Y: rows in 3 groups, each row roughly a mix of its group's directions
Y (151 x 14)
[[ 36 -29  10  25  -1   1  -9 -37 -13 -22  -1 -37  51   3]
 [ 44  29 -35   4  27  28 -18  -5 -20  23   9 -18  33  24]
 [-30   7  -3 -31 -29 -29  -9 -52  11 -24   9   9 -22  34]
 [ 21  26 -14  47 -25 -35 -37  -8 -20  -2  12 -12   8  36]
 [-51  -2 -33 -14  10  53  15  -1  40   7  -7   4   8 -10]
 [-52  19   9 -46 -10  29   5 -22   7   9  -3 -35  24 -14]
 [-11  22 -20  14  58  16  -4  31  20  20 -20 -26 -33 -13]
 [-28 -28 -16 -35  36  25  45  20  19  16  20  -2   9  18]
 [  3   4 -12 -46 -18 -19 -14 -21 -50   1 -14  22  46   2]
 [  3 -19  36  24 -32  15  22  -3   8 -40  54   7  15  -7]
 [ 25 -15  20 -46  28  26  15 -30 -26  40   9   0  24  -2]
 [ -2   7 -20  51 -15   4 -11  -4 -11 -55 -40   8 -23   8]
 [ 20  27  28   5  26  -6  14 -32  -5  22 -29  34 -49 -10]
 [ 16  19  34 -31 -16  -3  -4   0 -29 -10  45 -43   4 -32]
 [ 10 -12  38   4 -44  -5  19 -44 -16  25  33  23  12  14]
 [  0 -30  -6 -55 -22  28 -32 -27  -4  22  19  11  17  25]
 [-59  15  15   8  45  19  17  12  29  -5 -15  26   2  16]
 [ -5 -36  -3  42 -47 -44  12  -3  27   5  -3  -1  -8  24]
 [ -3 -49   5  14  21 -46   1 -11  48  -7  -5 -19  22  19]
 [-42  46   2 -14  17  -3  -9 -30 -26  10 -38  30 -15 -10]
 [ -4  14 -34  18 -19 -40 -30 -11  44  39  -2  11 -23   7]
 [ 23 -25  42  30   1  -8   2 -26  22 -56  -6   1 -24   0]
 [-12 -13 -24  24  -4 -49   6 -29  -1 -19  17  54  21  -5]
 [  8 -43 -13 -34 -23   0 -13   2   5  47  29  36 -19 -13]
 [ 21  22 -14  28   6  26   0  33 -39 -48 -20  17 -21  12]
 [-14  65  -1   0 -13 -26 -33 -18 -17 -12 -11 -37 -10  12]
 [ -8   3  39 -25  10  14 -16 -24 -54  35   5 -20  -4 -31]
 [-28 -21   4  -1   4 -21  14  39 -26  49  -6  47   9  -7]
 [-44  50 -18  21   1 -40 -13  10 -13 -20 -32 -11   0   9]
 [  2  34  30 -37  28 -41 -16  28  17  40   2 -10  -2  -5]
 [ 12  18 -51  27  37  20 -28  30  -4  -2 -36 -16  -5   4]
 [-14   1  48 -30 -48  -6  48 -14  -1  -7 -20   9   6  10]
 [ -8 -32   4 -22  28 -11   3   7 -13  19 -35  35 -36 -45]
 [ 10  20  -2   0 -24 -34 -27  10 -42  42  -2  -4  33 -35]
 [ -3  24   9  53 -15 -21 -51   6 -14 -29  12 -24 -19   5]
 [ -1  -9  54 -53 -23  -5 -21   9   4 -29  30  12   2   5]
 [-22 -36  11  36   4  16  63  16 -13  14  13  25  -7  -1]
 [-27  48  -6  -4 -12   1  10  29  40  26  45 -21   0   3]
 [  5  27 -30  53 -30  10  -4 -12 -36 -28 -25   7  -9 -20]
 [ 36  55 -17  22 -19  -5 -21 -17 -12  28  -8 -20  24  25]
 [-12  17  18 -39 -14 -23  28 -35  39   8 -13 -14 -43  -7]
 [ 34  38  40   8 -27  -5 -37 -14 -28  -3   9 -21   7  30]
 [ 28 -26  22   1  -6  15  -8 -35   6 -21 -43  51 -10  19]
 [-13  14  29 -10 -16 -27  37  33 -31 -21  26  22  27 -29]
 [-19   5   0 -10 -51  -9  14  -5 -43 -20 -45   9  32   9]
 [ 31  63  14 -24   4 -21 -21 -25  -3  20 -23  22 -10 -12]
 [ -8  17  38 -31 -31  34 -26 -38  -8  14  17  11   8  34]
 [-27   7  32 -33 -32 -23  13 -20 -27 -25 -43  22   4  -6]
 [-17 -24  -7 -33   5  25  26 -31  35  27  -2  51   4  -5]
 [-47 -34  39 -15  18  16  -6 -25   1  30  17  36  -1   2]
 [-14   7   3   4  10  28  60 -37  42   9  10  -2  19  22]
 [-22   0  42  15  12   2   1 -22  25  22  67  -7  -7   6]
 [ 37  26  -9  -3  29 -27  19 -25  23  39 -10 -10 -43   2]
 [ 40  -6  -8 -25  12 -26 -55 -17  27  32 -12  -3 -12  19]
 [ 11  12 -13  22   1 -28 -15 -41  25 -18 -50   5 -40  15]
 [-39  -8 -52  28 -21 -37 -13  -9  14   7 -33  19   1  10]
 [ -4 -49  -5 -21 -39 -12 -10  -2  40 -23  32  -9  24  21]
 [-17 -21 -18 -30  18  13  14  30 -27   7 -49   7 -11 -44]
 [-13  -2   0 -36 -18 -30 -25  -5 -57  40   8   2  23 -11]
 [ -6  15 -26  33 -40  22 -37  -8   3  11   4 -15  18  52]
 [ 43 -29  25 -44  -8  -7  16 -27   7  -4  28   6 -17 -35]
 [ 19   0  17  32 -33   0 -16   9  -7 -24  51 -45 -12 -17]
 [-24   7 -17 -55  45  42   1   3  18 -17  -4   7  -9 -21]
 [-18  26   5 -14  29  31  59  14  20 -19  25  -6 -21 -18]
 [-32   1 -34   8   3 -34  12  59  19  13  16 -21  20 -14]
 [-32  11  46 -39  18 -24  -2 -19 -24   8   9 -32  -9 -31]
 [-17 -23 -45  21 -10  -2  38  26   2  37 -43  10  -1   2]
 [ 27  -3  -1 -34  12  39  28  16 -10  28 -54  14  12  12]
 [ 45  21 -19 -36  27  21  14  -2 -27 -27 -29  19 -20  20]
 [  6 -11  36  52 -24   7  -6 -35  10 -41  -6  -1  -4  30]
 [  3  41  24 -10  32  21  57  -6  -5  13  16  -2 -14 -32]
 [  8   5   0  -9  24 -43 -33  43  20 -32 -23  -8 -23 -27]
 [ 12  23  33  24   2  -8 -20   4  41  29   4   5 -38  46]
 [-16 -41 -28  31   4 -15  -7  19   2 -50   7  20 -29  28]
 [-26  49 -23  15  11 -40  12  26   6  12 -21 -36 -23  -7]
 [-64 -34  20 -34   6 -10 -17 -21  -6  -7  22  13  17 -13]
 [  3 -29  19  14  14   2  34  22  29  20  20  32 -53   2]
 [ 11  46  14  -7  46   2   9 -11 -17  26 -21  19 -37 -31]
 [-36   4  21 -10  35 -15  49  22  42  21  16   4 -13   5]
 [-19  15 -15  64 -11 -41  -8 -20 -14   3 -27  -4 -27  -4]
 [ 15 -10  16 -49  -6   7 -27 -10 -40  52  -3  25   8   1]
 [ 44   1 -15  -6   0  11  -1  19 -14  31 -26 -31  58   9]
 [-35  -9 -13 -33  11   4 -12  26  35  10 -30 -35  35 -27]
 [ -2  30  -9  35  20 -31 -36  34  20   1  -4 -22 -43   6]
 [  5  33 -39  18 -19 -25  -9  30 -14  -6  -5   5 -21 -56]
 [ -5 -27  18 -44 -13  13  25 -13  35 -33  28  25 -31  -6]
 [-32  57   4 -41   7  23  -8 -12  12 -15 -24  11 -19 -25]
 [ 54 -23  24  46  -1   2  18 -24  -9 -18   8  -3 -12 -34]
 [-14  -8 -41  33  -5 -40 -39 -18  -2  22 -28  22  -9  25]
 [ 35  -3 -33  36  -1  -4 -29   6  23  19  17 -45 -34   3]
 [-28 -22  -3 -10 -11  32  49 -34  11 -38  28   5   9 -20]
 [ 23 -29  -3 -21  12  -4  36 -32  -5  18  26  -4  22 -56]
 [-11 -62  -2  28   0  -9   3  28  21  14  10  -5  19  47]
 [  6 -22  69  -6   5 -10   6 -43  -2  -3 -14  32 -18   6]
 [ 18  15 -15  -2  -4 -49 -27 -12   3  -7  -3 -39  42 -39]
 [ 24 -17 -19  15  43  24  30  -8  38  32 -22  29 -15   9]
 [ -4 -12 -26  -4  10  43  50  35 -30  12  28   0   8 -22]
 [-23  26  10 -55   9  51  12  -6  -1 -30  -4  14 -14 -20]
 [-18  49  -5  22 -17   2 -57 -14  -5   8  27  -3  33   1]
 [ 10 -22   7 -44  10 -23 -58  17  12   7  -9 -16  20  33]
 [ 18 -30 -30   8  29  31 -10  10  52   8 -24   4 -33  14]
 [ 44  19  -9 -25  10  -5 -45 -31  -9   0  34  -4  31  23]
 [-47   3 -31 -22  34  38 -23  20  28 -10  -3   1  16 -23]
 [  0 -24 -35 -14 -28  28   9 -16 -26 -37   8  24 -13 -45]
 [ 30 -38  -9  21  12  54  32  35  -3 -12  21   9   4   0]
 [ 41 -30  33 -18   9  25  -7  -7 -53 -29 -10   1  11 -14]
 [-55 -25 -22 -14   1   9 -19  12  18 -52  23 -21  -4   9]
 [ 16 -25 -14  20  39  25 -35  18  10  18  42 -20 -24 -24]
 [-30 -49 -39 -16 -14 -28  19  12   9   7  18  18  11 -39]
 [ 48  20 -21   0  49   4  25   2 -16  12 -28   0 -37   8]
 [ 13 -51  15  14  10  28  43  34  -4  -1  25 -31   0 -12]
 [ 26   8 -17   5  20 -42 -11   7  -1  46  -1 -36  42 -19]
 [ 30 -23 -52  10  10   4 -37  10  39 -20  14 -20 -21   1]
 [ -3  37  -2  47   5 -25  -7  12  17  35 -25 -16 -28  35]
 [-16   9 -11   1  36   9  66  13  -5 -22   7 -18  15 -37]
 [-29   0  10 -31   7  46  14  37 -21   3  26 -29  31 -18]
 [-37 -22   7  56  14   4  11  15  23  -4 -19  13 -45 -14]
 [  3  54  -3  31  16   3 -27 -28 -39  36  15  -3  10   6]
 [-28 -20  33  -3 -27  16  22  -2   4 -13  16  51 -45  -5]
 [ 18 -50 -16  35 -35  20  -7  -2 -30 -36  -4  22 -12  -9]
 [ 22   5  48 -13   4  54  29 -17 -36   3  21  10  -5  -5]
 [-33  32 -37 -24  -6 -25  -5 -16   0  -7  -5 -26  49 -28]
 [-17  -3  39 -54 -44 -17  32  11  14 -16 -13   7  -3   7]
 [-29  16 -18  20  17 -29 -12  45 -23  51  -1 -16 -15 -14]
 [ 12 -44  24 -20 -28  19  27  -1  29  24  31 -13  35 -11]
 [  5  17 -11 -56  19  -8 -18  19  22  -1 -53  -2  19 -22]
 [ 44  20  21 -49  -5  29 -11 -17 -30   8   5 -21  31  12]
 [-38   6 -27 -20  58  -6   4  -3  22  13 -18 -27 -30 -14]
 [-37 -18 -33  36 -39 -20  10   5  24 -39   9   9  -5 -21]
 [ 21  22 -20 -19 -42  30 -37 -26 -23  21  25 -12  26  -6]
 [-18   6 -11 -16  33  72   6  16 -21   0   2   7  28 -19]
 [-18  38  27  -9 -13  21 -29 -25 -24  12  11  48  26 -21]
 [ 17  42   8  23 -14  -4   6 -47  12  56  17  13  -9   3]
 [-44   8 -14 -33   3   7  -5 -44 -44 -15  -8   0   9  36]
 [ -1 -11   8 -24 -11 -18  17  29   2  -2 -41 -68  17  -8]
 [ 38  35   5 -21 -26 -19 -34 -24 -34  14  -5 -20  20  28]
 [  0  -4  11   5  43   7  22   3  32  47  23 -19 -22 -42]
 [  3 -30 -25  35  44   0  10   4  36   7  -5  45 -24  -9]
 [-27 -30   9 -16 -17   3  47  36   4 -12  31  -6   1 -44]
 [  8 -11  -3  49  16   7 -37   5  34  25  34 -12 -29  25]
 [-12 -39  27  29 -26  10   9  39  17 -29  16  30  -8 -28]
 [-34  44 -13  32 -20 -21  14  -7  16 -26 -29 -10  12  38]
 [ 19  23   9  31 -36 -28   0   0 -38   3 -16 -49  10  27]
 [ -5 -12 -59  41   6 -34  -5 -27   4  16 -21  28   1   8]
 [-47 -24 -57  19  -6   0  15  -8  -1  12 -25  14  19  28]
 [ 30  19  11 -33  28  26   0  -6  13  -7  38 -50  -9 -25]
 [-33 -10  -8  16 -19 -64 -16 -29   2  -3   0 -21 -16  32]
 [  0  -9  -2 -21  -9   1  -9  10  12 -78   5   3 -26 -34]
 [ 18  -4 -52 -11  37  20  10  10 -11  47  16  -2  35  -6]
 [-12   2  23  13  -8 -52  -5 -30 -60   9  -8 -13  -2  22]
 [ -5 -52 -17 -12   3 -31  -5  28  42 -13   5 -44   9   4]]
which group is each row in? (one row of each group first)
[ 33  41   9 -22 -18 -52 -32  -7 -35   6  -2 -13   0   0] | N
[-27 -17  25 -61  23 -12 -13 -19  22  -2  -7  -7  27  32] | F
[ 41  27 -29  45  41   9 -12  -3 -14  31  17  10  -8  12] | P

[-24 -13   1  -9 -53  25 -35  -1   0 -44  20  -5  19  26] | F
[  8 -14  15 -30  15  51  33 -47 -12  23  13  19  -4  11] | F
[  5  -8 -27 -25  50  31   5   3 -12   7 -31  52   8  -5] | P
[-25 -23  -6  33 -48  21 -15  18  -4 -16  17  -5  49  15] | P
[ 34 -29 -16 -24  30  40  42  12  33  15  12 -11  -6  -6] | P
[  6  18  -4 -56  36  28  -9 -30 -28   7 -16   1  35  -2] | N
[-40  16  11  24 -47 -32  18  19  19 -38  -3  -2   1  22] | N
[  0  -1  22 -29  -8  55  14   3   8 -47  16  -3  40  14] | N
[-34  22  13 -32  21 -26  22 -55   5  22  18 -16  -4 -19] | N
[  4  49  10 -23 -13   8 -35  32 -28  43   9 -13  17  13] | F
[-29 -15  10 -48  19   5   0 -35   9  10 -28  39 -19  30] | F
